In the rows, zero is written as 128.
The rows of X fall into a few groups, and each row is roughly a mix of its group's hidden directions.
X:
[[151 163 131 177 153  88 105 148 126 149]
 [ 86 108 181 131 167 131 132 108  97 128]
 [141 141 126 131 157  97 170 122 161  75]
 [153 148  73 143 101 151 116 134 154 166]
 [100 127 103 141  87 123  62 137 137 132]
 [130 134 122 147 134  69 105 140 183 142]
 [119 110 160 111 140 117 172  74 134  96]
 [ 76 149 124 130 145 129 185 156 148 125]
 [190 132 137 124 120 132 172  92 148 114]
 [ 93 129 179 147  90 158 112 136  98 137]
 [109 124 150 140 141 137 191 106 169 106]
 [154 156 102 122  86 105 103 177 111 122]
 [162 138  97 115 109  99 106 182 142 101]
 [200 162 134 129 143 104 147 124 140 117]
 [155  89 112 152 183 139 126 106 143 158]
 [147 142  90 125 154 133 195 130 152 118]
 [116 111 136  99 164  76  78 127 131 131]
 [ 82 126 165 141 145 153 142  83 108 155]
 [187 129  87 121 117  96 130 144 156 107]
 [175 100 117 135 144 156  78 127 144  97]
 [137 134  92 119  93 107 147  65 115 142]
 [175 123 114 142 158  92 148 111 174 111]
 [174 125  69 142 123 138 113 137 155 157]
 [112 123  95 145 128 183 110 129 146 178]
 [117 128 136 169 166 150 133  86 136 175]
 [164 129 102 152  70 160 105 111 122 132]
 [ 91  80 142 141 114 131 104 143 179 144]
 [121 122  92 132 169 142 126 159 175  90]
 [167 144 171 128 154 171 146 160 116 112]
 [114 158  81 123  90  91 154 116 132 159]
 [110 142  91 127  96  98 120  84 110 169]
 [141 144 105 134 102  91  89 114 128 183]
 [ 88 122 129 149 146 174  99 143 118 174]
 [121 191 124 160 115 113 130 140 175 127]
 [127 111  94 119 129  85  71 156 128 110]
 [178 156 108 114 144 102  95 153  96 112]
 [118 111 128 118 146 143  81 186 102 103]
 [173 170 161 149 144 117 138 138 155 162]
 [109 110 147 125 187 144 129 161 154  93]
 [181 143 114 127 140  75 104 142 155 115]
 [ 63  95 145 131 125 170 122 147 123 133]
 [139 109  98 131 100  76 101 104 166 145]
 [144 126 168 126  89 122 107  98  80 156]
 [141 119 137  91 164  67 109 108 118 143]
 [104  61 134 120 117 157 114 144 147  97]
 [101 157  97 138  66 111 130 121 121 160]
 [ 98  81 127 116 111 169  90 151 102 127]
 [145 140 154 120 150 180 125 163  82 116]
 [103 149 162 101  90 106 131 140  85  96]
 [ 81 134 105 125 138 106 172  98 130  88]
 [156 169 114 112 140 133 163 104  78 105]
 [ 93 138 109 127 111 128 176  70 116 134]
 [105 117 149 111 123  86  64 123 112 144]
 [147 136  82 150 113 163 115 119 136 183]
 [147 129  86 105 130  69  97 107 135 144]
 [ 76 129 167 111 130  87  99 133 109 150]
 [134 148 163 133 126 184 134 137  92 169]
 [127 168 124 184 148 122 107 140 142 170]
 [ 71 145 163 148 149 143 102 165 123 134]
 [160 135 133 115 158 137 100 179 100  91]
 [158 113  78 133 147 137  92 135 167  97]
 [120 121 142 128 186 150 168 154 151  97]
 [143 138 139 134 144 160 206 129 126 122]
 [129 135 122  91  76 118 114 168  96 100]
 [168 111 153 103 140  93  96  93  98 143]
 [144 147 100 173 143 142 103 133 134 186]
 [102 103 124 106 119 176 159  79 142 135]
 [111 143 134 126  73  99 106 107  97 167]
 [146  99 154 111 154  85 120 150  91  93]
 [145  82  97 111 128 159 101 148  94 157]
 [120 124 100 127 100 181 128  98 113 177]]

One row of each group comes first, with its name. Which group is each row after those in?
[102 125 123 136 121 178 139  81 121 175] : P
[ 86  97 122 131  86 144 131  90 137 167] : U
[141 133 110 163  85 191 137 135 134 115] : V

[194 117  91 120 124 116  99  98 131 129] : V
[115 145 113 138 119 138  83 196 124 142] : P
[ 93 151 136 153 120 111 157  97 159 176] : U
[107  97 102 109  94 151  89 123  83 142] : U
[119 135 126 121 121 151 191  79 112 108] : U
[125 112 128  94 112 138 171  89 164  92] : P
